In the data rows, zero lies at 4.5, halfway between 4 and 5.
Here is a table of points, one per row:
[3 6 4 5 6 3 1 6 6 5 6 4 7 4 6 3 3 5 5 0 3 6 5 4 5 4 5 4 7 5 3 2 4 6 8 4 5
 6 3 6 4 3 3 6 7 4 4 5 4 6 4 0 4 5 3 5 5 8 6 7 7 6 6 6]
[3 3 2 5 4 7 5 2 5 4 4 4 3 3 6 5 2 6 5 5 4 6 6 5 5 5 4 1 6 5 6 6 3 4 5 2 8
 6 8 3 3 7 7 6 6 5 7 4 3 2 3 6 2 6 3 5 2 5 6 3 5 5 3 8]
[5 4 3 5 5 2 3 3 6 6 4 3 8 6 3 4 2 5 3 3 7 9 5 7 4 3 4 5 5 8 7 3 4 4 3 4 4
 3 3 3 3 5 4 4 3 5 5 5 4 7 7 9 3 5 5 5 5 6 2 6 5 1 4 7]
[8 3 6 9 6 6 8 4 5 4 2 5 7 6 3 4 6 3 5 1 7 1 6 5 6 5 5 4 6 7 5 6 5 6 5 3 2
 6 4 4 7 4 2 6 3 5 3 6 6 2 3 5 5 3 0 5 3 3 5 3 5 4 5 7]
[4 4 4 5 2 5 7 4 4 3 4 3 4 3 5 5 2 5 6 3 6 5 2 1 8 7 2 6 2 5 2 3 2 6 3 8 8
 3 5 4 5 1 1 4 5 3 5 4 4 5 5 3 1 3 7 4 4 4 5 3 5 3 4 6]
[4 5 8 6 6 6 5 6 6 5 8 3 5 7 6 5 4 5 9 5 0 3 4 4 3 3 3 4 2 6 6 6 4 5 5 3 4
 3 5 1 5 5 5 6 5 2 2 7 3 8 4 6 2 4 6 5 6 4 5 3 8 6 4 2]
[2 2 5 7 4 5 3 5 2 2 4 6 3 5 6 4 7 5 3 6 5 6 3 3 3 3 4 4 5 5 6 2 6 3 3 5 0
 7 3 2 5 5 2 2 6 6 6 5 4 5 4 4 4 2 7 3 1 7 8 5 5 6 4 6]
[3 5 2 0 4 0 7 6 5 3 3 6 6 5 6 6 6 7 4 5 5 4 7 5 4 4 7 3 2 4 3 5 4 5 6 5 5
 7 3 1 5 4 3 6 1 7 4 6 6 3 4 3 3 7 8 1 6 2 4 3 5 7 5 5]
[3 5 6 5 5 6 4 3 4 7 3 5 2 5 5 3 4 0 4 6 5 6 5 1 4 3 6 4 6 3 3 3 4 3 6 5 7
 7 3 4 6 3 4 7 2 3 4 9 7 6 3 4 6 5 5 8 7 4 5 3 3 2 2 4]
[6 7 4 4 3 4 4 2 2 1 3 3 4 4 2 6 4 5 3 5 5 7 5 5 2 6 5 3 5 6 4 5 4 5 5 5 4
 2 3 5 8 5 8 3 6 3 0 7 5 3 1 4 4 4 5 4 3 6 5 7 3 6 3 2]
[3 4 2 4 7 7 5 5 7 1 7 7 5 3 4 4 7 5 4 4 2 5 5 6 6 5 6 7 6 4 8 2 5 6 4 6 5
 2 4 7 6 3 6 4 4 4 6 7 5 2 4 6 4 4 5 4 6 3 4 4 6 3 3 2]
[3 5 4 4 4 3 6 6 4 9 4 3 3 5 3 5 3 5 5 4 6 5 7 7 5 6 3 5 3 4 7 2 7 1 4 9 3
 4 4 3 4 2 5 7 6 3 5 5 3 2 4 5 5 5 1 3 4 5 7 2 3 5 5 2]
[7 5 8 5 3 4 4 6 3 4 7 6 5 5 0 3 8 4 4 5 5 4 5 4 5 4 6 4 2 6 6 4 6 3 5 3 6
 6 5 7 2 7 6 5 9 6 4 5 5 4 6 3 0 5 5 2 7 4 3 5 3 2 4 7]
[4 2 3 4 3 5 5 7 6 7 2 7 5 3 4 5 5 4 3 5 4 4 1 7 5 9 2 4 2 2 4 6 6 2 3 2 5
 4 4 6 6 5 5 5 3 6 1 6 7 6 8 5 4 5 2 5 3 6 5 7 6 5 3 4]
[8 6 6 7 2 4 4 6 5 7 6 5 3 3 7 5 6 5 6 6 3 4 6 6 6 6 6 4 5 6 1 5 3 4 6 7 3
 5 2 7 4 5 5 4 0 4 5 6 1 4 5 4 4 5 6 6 1 8 2 3 3 5 3 5]
[7 5 5 5 6 2 2 5 2 4 4 4 4 5 6 1 6 8 3 6 6 5 2 2 2 8 5 4 2 3 4 4 4 6 4 4 5
 5 5 4 3 3 6 7 4 4 5 3 4 1 5 7 5 5 3 7 5 3 5 6 9 2 4 3]
[3 6 2 4 6 3 7 4 7 4 6 2 2 5 5 2 7 1 3 6 4 6 2 6 6 4 3 7 4 3 5 9 3 6 3 6 5
 7 3 5 2 8 1 4 5 3 3 5 4 4 1 4 6 4 4 3 6 7 4 5 4 4 6 4]
[5 3 4 6 6 3 1 5 9 3 5 4 5 2 1 4 1 6 6 7 7 1 5 3 7 6 8 5 6 5 4 4 6 4 4 4 7
 6 6 3 6 6 4 3 6 4 3 6 3 6 5 6 6 4 6 6 4 6 3 4 4 6 8 2]
[4 6 7 3 5 7 2 6 5 5 0 4 2 5 7 8 5 7 3 4 3 5 5 4 7 3 6 7 1 7 4 5 6 6 6 5 6
 5 5 6 3 4 6 4 6 6 4 3 8 5 3 8 6 5 5 4 3 6 5 6 5 3 5 4]
[4 4 6 7 4 4 4 6 3 4 5 4 8 7 7 7 4 1 1 5 6 5 6 4 4 3 4 6 4 1 6 4 5 4 1 4 6
 4 6 6 6 6 7 3 5 1 6 4 6 3 5 4 4 7 6 6 4 5 2 3 7 7 8 5]
[3 3 6 5 7 2 7 1 3 5 8 6 4 5 7 6 3 5 4 5 6 2 3 5 5 4 5 7 7 6 0 5 8 7 5 5 5
 2 5 2 3 4 5 4 4 6 4 5 6 3 5 4 4 5 5 4 7 9 6 4 5 5 2 5]
[9 3 7 0 6 4 5 3 6 5 5 7 5 3 6 4 3 3 3 4 4 5 6 4 5 2 2 5 5 0 6 3 5 6 6 5 5
 5 6 4 6 5 6 5 4 5 3 4 2 4 4 5 4 1 6 3 3 6 6 5 4 4 6 6]
[5 5 3 3 6 3 3 5 3 6 3 4 5 7 3 6 6 6 4 3 5 2 3 3 6 7 2 2 6 3 7 4 4 5 5 2 4
 2 4 6 1 5 5 3 5 5 4 5 4 4 2 4 8 3 8 7 6 5 4 2 4 6 2 6]
[7 7 4 3 5 5 5 5 3 7 6 9 6 3 6 3 3 5 4 3 1 7 2 3 5 7 4 6 7 8 2 4 4 2 3 4 4
 8 5 3 6 7 5 3 6 3 4 3 4 6 5 7 5 5 4 4 6 1 4 3 2 7 4 4]
[4 8 2 5 5 7 5 2 4 5 8 5 4 7 3 7 4 5 4 4 5 3 5 3 6 5 5 6 1 4 3 6 7 6 5 1 2
 6 5 5 5 4 3 6 3 4 8 5 1 5 5 5 3 5 6 8 4 5 6 8 1 6 5 4]
[4 1 4 6 1 3 5 5 5 5 5 3 3 5 5 3 4 5 5 4 4 6 1 8 5 3 6 5 5 6 3 6 4 4 4 3 3
 5 9 6 4 1 7 4 4 4 4 6 3 4 4 4 7 5 7 4 6 1 7 6 3 5 7 6]
[8 2 3 2 4 4 4 9 3 3 3 3 6 4 5 5 3 2 8 4 4 4 4 8 2 4 5 5 5 5 4 5 7 7 5 7 5
 4 4 3 3 7 3 7 6 4 7 3 7 4 5 3 5 5 7 9 3 4 6 5 2 4 3 3]
[5 3 5 3 6 5 7 3 4 4 3 5 4 6 4 5 1 3 6 5 4 4 5 6 4 6 8 6 3 3 4 5 3 4 4 4 1
 5 2 7 5 3 6 7 7 6 6 1 3 6 2 3 5 5 6 3 3 4 3 4 8 5 3 5]
[5 3 4 5 5 8 6 5 3 3 6 2 3 1 6 5 2 6 4 4 6 5 4 3 5 2 4 2 5 4 6 4 6 2 3 2 5
 5 0 5 1 4 5 6 1 4 2 1 4 3 6 3 6 4 5 3 6 3 5 5 4 5 6 2]
[2 4 6 2 3 6 2 6 7 5 3 4 5 2 6 6 5 5 6 6 7 5 3 4 5 3 6 3 5 2 3 4 4 5 4 4 0
 2 3 5 6 7 3 3 6 3 5 5 2 2 6 6 4 8 1 4 7 3 5 5 4 4 3 7]
[4 6 6 6 4 2 5 0 6 6 3 5 2 4 5 4 4 2 5 2 2 5 5 6 2 5 7 0 2 4 6 5 7 6 2 4 7
 3 4 6 5 5 2 1 3 6 7 3 4 4 6 4 5 3 4 4 6 4 6 3 6 5 4 3]
[3 5 4 5 4 5 3 4 2 4 5 2 3 5 5 6 8 5 4 1 6 4 3 5 6 3 5 4 7 3 5 6 5 4 4 7 6
 5 7 2 7 6 5 6 6 7 3 3 2 8 8 4 6 4 4 3 3 3 1 4 6 3 2 4]
[3 5 6 3 3 6 3 5 6 7 5 6 4 5 0 2 6 6 3 4 6 4 7 2 3 4 3 3 9 4 3 8 5 5 1 6 3
 3 6 6 3 4 4 5 3 4 6 3 7 6 3 4 3 7 6 3 2 4 6 6 7 4 5 4]
[5 4 2 6 4 4 7 3 3 3 5 5 7 3 6 3 6 4 2 5 5 4 5 4 4 3 5 1 4 4 4 6 2 3 9 5 3
 1 5 6 3 3 3 4 8 5 5 3 6 6 7 7 5 6 5 4 3 4 6 3 2 5 5 2]
[5 4 3 4 7 8 3 5 6 3 4 5 3 7 5 4 6 6 7 4 5 4 7 6 0 4 1 3 4 4 2 4 4 2 3 4 4
 5 5 5 7 2 5 2 7 6 4 4 6 3 5 5 4 4 5 5 7 8 1 3 3 2 7 5]
[5 5 2 3 5 6 6 6 3 6 3 5 5 6 4 6 5 2 4 9 4 4 3 5 4 3 5 4 7 9 5 3 2 3 7 5 5
 3 7 5 7 6 4 3 2 6 4 2 2 3 5 2 2 2 3 5 6 4 6 6 7 3 7 3]
[3 5 6 3 7 2 5 4 3 2 2 1 2 5 4 3 6 4 7 5 3 3 8 3 5 5 4 8 6 4 7 5 2 2 4 5 6
 4 4 7 4 3 4 4 4 4 4 5 5 5 8 6 4 5 3 6 5 4 6 8 4 8 5 7]
[4 6 2 6 3 3 1 3 3 4 6 5 6 4 1 6 3 5 7 4 3 2 3 6 2 1 2 8 4 3 3 4 3 2 5 4 5
 5 4 6 4 5 5 5 2 4 5 4 7 3 5 5 6 3 3 3 2 3 6 2 6 3 5 6]
[6 6 5 2 0 4 1 4 6 3 7 5 5 4 6 5 4 1 4 5 4 3 5 4 6 5 6 5 5 7 6 4 3 4 3 3 4
 3 6 1 2 0 3 6 5 5 5 4 6 3 4 3 6 3 2 6 5 5 1 5 5 7 3 4]
[4 7 3 4 2 6 7 7 4 5 7 0 5 5 5 3 4 5 5 7 4 5 6 2 3 7 5 4 5 3 5 0 5 9 5 4 3
 5 7 5 6 5 6 3 3 7 5 4 7 7 5 5 7 4 2 2 4 6 4 4 4 3 5 5]
[4 4 4 7 5 5 3 3 6 4 2 7 2 4 3 2 7 5 5 6 6 5 5 6 6 4 4 5 2 3 4 4 3 7 6 5 4
 4 2 1 4 6 9 4 2 2 5 2 6 8 5 2 3 4 2 4 5 3 4 3 3 6 6 4]
[4 4 8 6 7 5 6 4 4 4 4 4 7 4 5 5 3 6 5 6 4 3 3 5 4 4 1 4 4 5 5 5 5 3 5 5 6
 5 5 4 4 5 5 2 4 5 9 6 4 5 1 2 7 7 3 2 4 3 2 8 2 3 4 3]
Along one direction, these points spread out more than along any other. Take the direction at right angles to it along which they spread out most. Go by this last direction. How many in every 100 of the points above lie lower along it than each point below? Round to a whole number. More than half of the points above lie lower than the first one.
[3 3 6 5 7 2 7 1 3 5 8 6 4 5 7 6 3 5 4 5 6 2 3 5 5 4 5 7 7 6 0 5 8 7 5 5 5
 2 5 2 3 4 5 4 4 6 4 5 6 3 5 4 4 5 5 4 7 9 6 4 5 5 2 5] 31
[3 5 4 4 4 3 6 6 4 9 4 3 3 5 3 5 3 5 5 4 6 5 7 7 5 6 3 5 3 4 7 2 7 1 4 9 3
 4 4 3 4 2 5 7 6 3 5 5 3 2 4 5 5 5 1 3 4 5 7 2 3 5 5 2] 5
[4 7 3 4 2 6 7 7 4 5 7 0 5 5 5 3 4 5 5 7 4 5 6 2 3 7 5 4 5 3 5 0 5 9 5 4 3
 5 7 5 6 5 6 3 3 7 5 4 7 7 5 5 7 4 2 2 4 6 4 4 4 3 5 5] 69
[6 6 5 2 0 4 1 4 6 3 7 5 5 4 6 5 4 1 4 5 4 3 5 4 6 5 6 5 5 7 6 4 3 4 3 3 4
 3 6 1 2 0 3 6 5 5 5 4 6 3 4 3 6 3 2 6 5 5 1 5 5 7 3 4] 79
[5 4 2 6 4 4 7 3 3 3 5 5 7 3 6 3 6 4 2 5 5 4 5 4 4 3 5 1 4 4 4 6 2 3 9 5 3
 1 5 6 3 3 3 4 8 5 5 3 6 6 7 7 5 6 5 4 3 4 6 3 2 5 5 2] 7
[4 4 6 7 4 4 4 6 3 4 5 4 8 7 7 7 4 1 1 5 6 5 6 4 4 3 4 6 4 1 6 4 5 4 1 4 6
 4 6 6 6 6 7 3 5 1 6 4 6 3 5 4 4 7 6 6 4 5 2 3 7 7 8 5] 81
[3 6 4 5 6 3 1 6 6 5 6 4 7 4 6 3 3 5 5 0 3 6 5 4 5 4 5 4 7 5 3 2 4 6 8 4 5
 6 3 6 4 3 3 6 7 4 4 5 4 6 4 0 4 5 3 5 5 8 6 7 7 6 6 6] 88
[4 4 4 7 5 5 3 3 6 4 2 7 2 4 3 2 7 5 5 6 6 5 5 6 6 4 4 5 2 3 4 4 3 7 6 5 4
 4 2 1 4 6 9 4 2 2 5 2 6 8 5 2 3 4 2 4 5 3 4 3 3 6 6 4] 17
[8 6 6 7 2 4 4 6 5 7 6 5 3 3 7 5 6 5 6 6 3 4 6 6 6 6 6 4 5 6 1 5 3 4 6 7 3
 5 2 7 4 5 5 4 0 4 5 6 1 4 5 4 4 5 6 6 1 8 2 3 3 5 3 5] 55
[5 4 3 5 5 2 3 3 6 6 4 3 8 6 3 4 2 5 3 3 7 9 5 7 4 3 4 5 5 8 7 3 4 4 3 4 4
 3 3 3 3 5 4 4 3 5 5 5 4 7 7 9 3 5 5 5 5 6 2 6 5 1 4 7] 90
[4 5 8 6 6 6 5 6 6 5 8 3 5 7 6 5 4 5 9 5 0 3 4 4 3 3 3 4 2 6 6 6 4 5 5 3 4
 3 5 1 5 5 5 6 5 2 2 7 3 8 4 6 2 4 6 5 6 4 5 3 8 6 4 2] 95
[7 5 5 5 6 2 2 5 2 4 4 4 4 5 6 1 6 8 3 6 6 5 2 2 2 8 5 4 2 3 4 4 4 6 4 4 5
 5 5 4 3 3 6 7 4 4 5 3 4 1 5 7 5 5 3 7 5 3 5 6 9 2 4 3] 36
[4 4 4 5 2 5 7 4 4 3 4 3 4 3 5 5 2 5 6 3 6 5 2 1 8 7 2 6 2 5 2 3 2 6 3 8 8
 3 5 4 5 1 1 4 5 3 5 4 4 5 5 3 1 3 7 4 4 4 5 3 5 3 4 6] 19
[5 3 4 6 6 3 1 5 9 3 5 4 5 2 1 4 1 6 6 7 7 1 5 3 7 6 8 5 6 5 4 4 6 4 4 4 7
 6 6 3 6 6 4 3 6 4 3 6 3 6 5 6 6 4 6 6 4 6 3 4 4 6 8 2] 98
[3 5 6 5 5 6 4 3 4 7 3 5 2 5 5 3 4 0 4 6 5 6 5 1 4 3 6 4 6 3 3 3 4 3 6 5 7
 7 3 4 6 3 4 7 2 3 4 9 7 6 3 4 6 5 5 8 7 4 5 3 3 2 2 4] 45
